The rows of Z fall into a few groups, which share some directions, and each row is roughly a mix of its group's hidden directions, except some rows that fit no group.
Z:
0:  1.154  1.121  1.466  3.084  0.463 -2.763 -0.542 -2.537  3.042  1.517
1: -2.682  0.381  0.244 -4.435  1.013 -1.007 -2.705  1.260  0.757  1.343
2:  0.489 -0.093  2.086  0.565 -1.251  1.069  3.873 -3.706  1.767 -0.951
3:  1.093 -0.632 -2.122 -1.168  1.246 -1.022 -2.527 -1.391 -4.687 -0.215
4:  0.323 -1.065  2.436 -1.088 -2.168 -1.350  3.495 -3.590  0.273 -0.576
5: -2.776  1.322 -2.565  1.690  2.081 -2.110 -3.351 -0.846  0.210  0.848
6:  1.504  0.970  1.190  5.154  1.249  0.347 -1.953 -1.360 -1.100  0.806
7: -1.277  0.900  3.642 -2.300 -0.045  2.400 -2.091  1.539 -2.032  1.662
8:  3.677 -0.565 -0.031 -2.759  1.991 -1.090  2.367 -2.296 -1.500  0.815
9:  2.395 -0.898 -0.976  4.456 -2.789 -1.842  0.466  1.046  0.161  0.728
10: -1.029 -3.686  1.454  3.661 -1.954 -0.660  2.222 -0.478  0.742  0.510
11:  1.491 -1.674 -2.942  3.979  1.528 -0.772 -2.718  0.345  0.321  0.576
12:  3.181 -2.145 -2.151  2.335  2.147 -1.668 -1.527 -2.174  0.521  0.930
13:  1.177 -1.559  0.269 -2.910  1.937  3.634  2.543 -0.546  0.073 -2.075
14:  0.490 -0.366 -3.492 -0.118  1.741 -0.342 -3.744  3.122  0.488 -0.807
15: -2.865  2.154  2.800 -0.442  0.984  3.645  0.656  0.678 -1.965  0.706
16:  2.469  0.122  3.395  1.112 -0.326  0.972  2.642 -2.969 -0.206 -2.152
17: -0.673  1.672 -3.205  1.320  2.737 -2.523 -1.237 -0.944  1.479  2.580
18:  2.418 -2.867 -0.547  4.112 -0.133 -1.016 -2.347  0.105  1.592  0.087
19: -1.547  0.246  3.792 -3.374 -0.584  1.467  2.601 -1.558 -0.468 -0.519
20:  0.903 -1.065  0.153 -3.157  2.210 -2.988 -0.047 -3.439  1.620  0.427
21: -2.695  0.127  3.298 -3.399 -0.184 -0.030  0.772 -2.525 -1.821  0.595
22:  0.438 -0.237  0.992 -1.145 -2.041 -4.202  1.853 -2.785  0.505  2.140
23:  1.162 -1.510  1.602 -2.332 -0.956  2.154  4.433 -0.883  0.908 -1.396
24:  0.115  0.015  0.057  1.644  0.069  4.507 -0.747  2.903 -0.996 -2.715
25: -1.882  1.231 -0.901  1.996  1.744 -0.465 -4.469 -0.639 -2.099  1.578
26:  0.664  2.379  0.517 -2.925  1.062 -0.245  1.073 -1.261 -2.534 -3.888
27:  3.278 -2.215  0.256 -0.208  2.798  0.787  1.416 -3.492  1.382  0.272
28: -1.138  1.761  3.582 -2.846 -1.971 -1.445  2.282 -1.843  0.392 -0.576
29:  0.682 -0.842 -1.781  3.192  1.879  1.339 -4.102  1.441  0.162  1.265
30:  1.332  0.062 -3.743  1.737  2.406 -0.199 -3.100  2.380  0.300 -0.623
31: -0.092 -0.962  1.959 -3.571  1.108  0.105  1.489 -3.791  2.205 -0.416
32:  0.276 -2.585  0.463 -2.465 -1.036 -2.215  2.010 -2.977  2.786 -0.834
33:  0.418 -2.761  0.244 -2.435 -0.578 -0.818  2.381 -3.607  1.989 -1.722
34: -2.307  0.546  2.373 -3.803 -1.356 -0.595  2.695 -1.986 -1.061 -0.384
35:  1.566 -1.798  0.054 -1.125  3.849  3.468 -2.061 -0.468  0.379  1.409
36: -1.456  4.442  1.707  0.061 -1.958 -1.450  1.791 -0.201 -2.244 -1.182
37: -1.559 -1.084  0.812 -3.896  3.003  2.479 -1.363 -1.563 -0.637 -1.037
38:  2.727 -3.319 -2.514  0.367  1.924 -0.296  0.258 -2.224  2.574  0.238
39:  0.431 -0.299 -0.878  1.295  1.541 -0.860  2.735 -4.588  2.106 -1.258
40: -2.065  3.130 -1.545  1.225 -2.511 -1.537 -0.117  3.107 -1.856  0.816
41:  0.985 -0.579 -2.678  4.605  1.473 -0.228 -2.712  0.311  0.658  0.774
42:  1.058  1.658 -2.155  2.341  0.426  0.141 -3.197  3.940 -0.529  0.402
43: -0.024  2.167  0.685  0.804  1.782  2.816 -2.927  3.425 -1.318  1.198
44: -2.664 -0.116  2.780 -2.550 -0.583  2.043  2.630 -2.173  1.321 -1.074
45: -0.682 -0.824 -1.967 -0.377  0.374 -2.661 -2.443  2.843 -2.986  2.245
46:  0.823  1.870 -1.949  2.720  1.078 -1.332 -2.769  2.906 -1.723  1.730
47:  2.354  0.030  1.576 -3.201 -1.485 -1.743  3.903 -0.744 -0.469 -0.930
48: -0.053  3.766  2.292 -1.470 -1.925 -1.311 -1.026  3.025 -1.600  0.780
49: -1.371  1.401  4.439 -0.398 -2.773  0.674  2.322 -0.182  0.198 -1.754
50: -1.582  0.490  2.727 -1.461 -3.707 -3.071  0.869 -0.819  1.149  1.470
51: -2.422  1.560  3.173 -3.843 -1.695  0.369  1.276  0.084 -1.559 -0.419
52: -2.333  3.071 -1.278  1.336  1.562 -0.030 -3.247  2.211 -1.273  1.613
53:  0.368 -0.071 -2.625  3.871  1.371  2.079 -0.933  2.796  0.195  1.858
54: -0.339  0.930 -0.207 -1.648  4.600  2.702 -2.748  0.761 -0.093  0.235
55:  1.718  1.074 -1.357  4.185 -1.057 -0.242 -1.269  3.315 -1.218  1.290
56: -1.448 -1.706  0.618 -3.381  0.875  3.622 -1.812  1.860 -1.503  0.826
57: -0.460 -0.488  2.597 -2.367 -2.435 -1.780  2.365 -3.042  1.187 -1.496
58: -1.300  2.788  2.527 -0.951 -3.862 -2.440  1.100  0.561 -0.956  0.579
59: -1.660 -1.313  3.208 -3.871 -1.317 -0.277  1.709 -2.230  0.061 -0.962
60:  1.796 -0.302  0.914 -2.778  2.927  4.130  0.686  0.853 -0.161 -1.295
61: -2.159  4.624  2.050  2.863  0.286  0.262 -0.343  0.504 -1.107 -0.441
62: -2.279  3.627 -0.928  0.335  1.642  1.086 -2.314  1.217 -2.954  1.277
63:  1.331 -2.044  1.090 -0.411 -3.040 -4.099  0.588 -2.115  1.453 -0.325
64:  0.557 -3.130  3.140 -1.297 -2.455  0.851 -0.307  0.676  3.017 -1.528
65: -0.196 -1.120  2.398 -1.343 -0.001  1.094  3.376 -4.069  1.167 -1.017
66: -0.904  1.413 -1.547  2.152  2.916 -0.928 -4.330 -0.622 -1.430  0.061
67: -3.874  2.218  2.459 -0.408 -2.615  0.098  1.392  0.430 -0.979  2.078
68:  0.949 -3.419  0.411  3.736 -1.202 -0.198 -1.639  0.170  3.027 -0.554
69: -0.758 -1.156  0.114  0.463  4.926 -0.491 -3.089 -1.950  0.599  0.200
70:  2.657 -0.179  0.707 -0.864 -2.209 -3.023  4.078 -0.493 -0.503 -0.950
71:  2.508  1.310 -0.899 -2.578 -0.290 -2.020  1.206  2.228 -3.679  0.898
72:  2.362 -1.839 -0.478  4.028 -0.621 -0.065  2.705 -1.705  2.086  0.098
73: -1.491  0.121  1.146 -4.997  1.030 -0.222  0.673 -2.704 -1.576  0.718
74: -0.752  2.088 -1.508  2.333  0.038 -1.773 -3.844  2.249 -1.518  1.571
75: -1.568  3.158  0.840  0.802 -3.271 -3.848  0.364  0.411 -0.178  0.876
76:  1.503  3.286  1.053 -0.045  3.754  2.915 -0.672  0.926 -1.253 -0.869
77:  0.703  2.392 -1.627  2.390 -0.007 -2.403 -3.025  2.965 -0.898  1.133
78:  2.989  1.622 -1.754  3.822  1.151  0.484 -1.565  2.012 -0.095  1.752
79: -3.753  0.969 -1.057 -2.477  3.636 -0.515 -1.835 -0.775  0.805  0.098
80:  3.248  0.346  2.004 -1.036  3.608  1.858  0.199 -2.700 -0.757  0.510
81:  0.963 -0.124  1.668  1.353 -4.079 -3.228  1.863  0.324  0.768 -1.899
82: -1.292  0.957  3.494 -0.415 -2.902 -1.706  2.902 -2.270 -0.716  0.041
83: -0.733 -0.490 -0.070  2.210  3.422  3.475 -2.828 -0.998  0.655  1.230
84: -2.238  2.842 -0.497 -2.744  1.824  0.053  1.607 -1.559 -3.107  1.234
85: -0.790 -0.613 -2.489 -0.595  0.033 -3.009 -4.518  1.544 -0.523  0.846
86: -1.466  0.469 -4.140 -0.203  1.665 -2.532 -3.196  1.185  0.133 -0.133
87: -0.735  0.960 -2.025 -0.176  3.701  1.067 -3.997  1.749 -0.305  0.909
88:  0.238  0.335  3.919 -1.549 -1.276 -1.287  2.477 -3.505  0.049 -0.869
89:  1.740 -4.608 -2.683  1.990  0.461 -0.449 -0.394  0.728  1.614  1.120
90:  1.053 -1.719 -0.877  1.474  3.204  0.796 -3.091 -3.109  1.720  0.554
91:  0.232 -2.040 -0.032  0.887 -3.891  2.654  3.232 -0.065  0.961 -1.351
92:  3.020 -2.952  0.517  1.459 -1.638  1.075  3.571 -1.299  0.944 -0.994
93: -1.015 -1.209  0.488 -1.187 -5.128 -0.078  0.423  2.963 -0.923  0.364
94: -0.833 -3.068  0.640 -2.894  0.446  3.130  1.643 -1.442  0.943 -2.415
95:  2.107  1.077 -0.978  2.919 -1.750 -3.581  1.425  1.553 -2.212  0.291
96:  1.201 -0.689  0.409  0.386  1.819  4.491  2.046 -2.146  2.148  1.128
97: -1.626 -1.706  2.899 -3.776 -2.396 -1.472  0.655 -1.636  0.939  0.518
98:  3.497 -0.546 -2.463  1.576  1.341 -1.263  3.274 -1.855  1.282 -0.336
99:  1.318  2.285  0.910 -0.161 -0.718 -2.898  0.911 -3.337  3.352  0.681
100:  0.713 -0.357 -2.264  0.288  2.243  0.995 -3.587  3.721 -1.302  0.344
101:  1.374  0.215 -3.885  3.118  2.104 -0.035 -2.085  1.685 -0.611  1.287
102:  0.379  0.862  0.111 -5.074 -1.468 -1.019  3.082  0.323 -0.427 -0.876
103:  2.285 -1.122  1.854 -0.583  1.763  2.094  2.439 -3.775  1.561 -0.055
104:  2.801 -2.318  0.962  0.817 -2.273 -0.223  3.815  1.514  1.540 -1.068
105: -0.581 -2.339 -1.155  4.376  1.365  1.537  0.469 -2.850  0.965  0.769
106:  0.632  0.010  3.980  0.622 -2.845  0.192  3.442 -1.492  0.972  0.781
107:  0.256 -0.528 -3.405  2.235  3.224  1.066 -1.664  1.704 -1.321  2.124
108:  3.003 -3.567  0.140  1.089  1.722  1.866  0.935 -1.629  2.721  0.239
109:  1.479 -0.335 -3.655  2.508  1.374 -0.012 -3.098  2.480  0.208  0.873
110:  2.975 -1.351 -0.791  2.986  1.725 -0.131  1.674 -2.781  2.224 -1.301
111: -1.268  1.316  2.804 -1.092 -3.785 -3.037  1.063 -0.659 -0.521 -1.615
112: -4.290  2.006  1.768 -0.975 -1.899  1.830  1.972  0.348  0.971 -1.404
113:  1.663  0.453 -2.594  4.070 -0.555 -0.498 -1.276  3.066 -1.574  0.246
114: -2.128 -0.246 -0.318  3.695 -0.565 -0.015 -4.387  1.463 -0.130  0.572
115:  0.287 -3.074  2.037 -3.276 -0.063  3.163  1.720 -1.433  0.209 -0.954

Here is one row of each group, with its name. Which group are the others in?
-1.023  1.972  4.572 -0.809  0.370  0.815  1.206 -2.538 -2.275  0.153 | (78)
-1.187  0.969  2.831 -1.048  3.413  2.253 -2.869 -0.943  0.495  1.684 | (53)
-1.319 -1.941  1.948 -3.681 -1.420  1.193  1.778 -1.995  1.411 -2.228 | (25)

 3.363 -1.927 -1.358 -1.144  2.027 -2.310  1.199 -3.107 -0.623  1.133 | (78)
-3.551 -1.166  1.160 -4.160  0.338  2.093 -0.626  0.592 -0.092 -1.587 | (25)
 0.457 -0.687  0.651 -0.779 -3.035 -1.733 -1.589  3.676 -3.015  1.155 | (25)
 1.540 -3.283 -4.636  0.678  1.338 -0.537  0.216 -0.640  1.529 -0.638 | (25)
-0.690  3.362  1.953  3.273 -0.957  3.227  0.880  0.674  0.413 -1.163 | (25)
 0.681  0.075 -0.607  3.205 -0.915  1.867 -1.804  4.630  0.481 -0.193 | (78)
 0.216 -1.527  0.116 -1.293 -0.287  5.228 -0.760  2.872  0.201  0.204 | (25)
-1.587 -1.120 -2.113 -2.166  1.070  1.376 -3.443  2.263 -2.723 -0.170 | (53)
 1.364 -0.290 -1.910  4.681 -0.689 -0.584 -1.368  3.147 -0.308  0.442 | (78)
 2.810 -2.067 -0.738  0.851 -0.600 -0.280  2.297 -1.149  4.046 -1.881 | (78)
-0.546 -0.434 -4.507  2.899 -0.094 -2.878 -0.751  0.945 -0.343 -1.150 | (25)
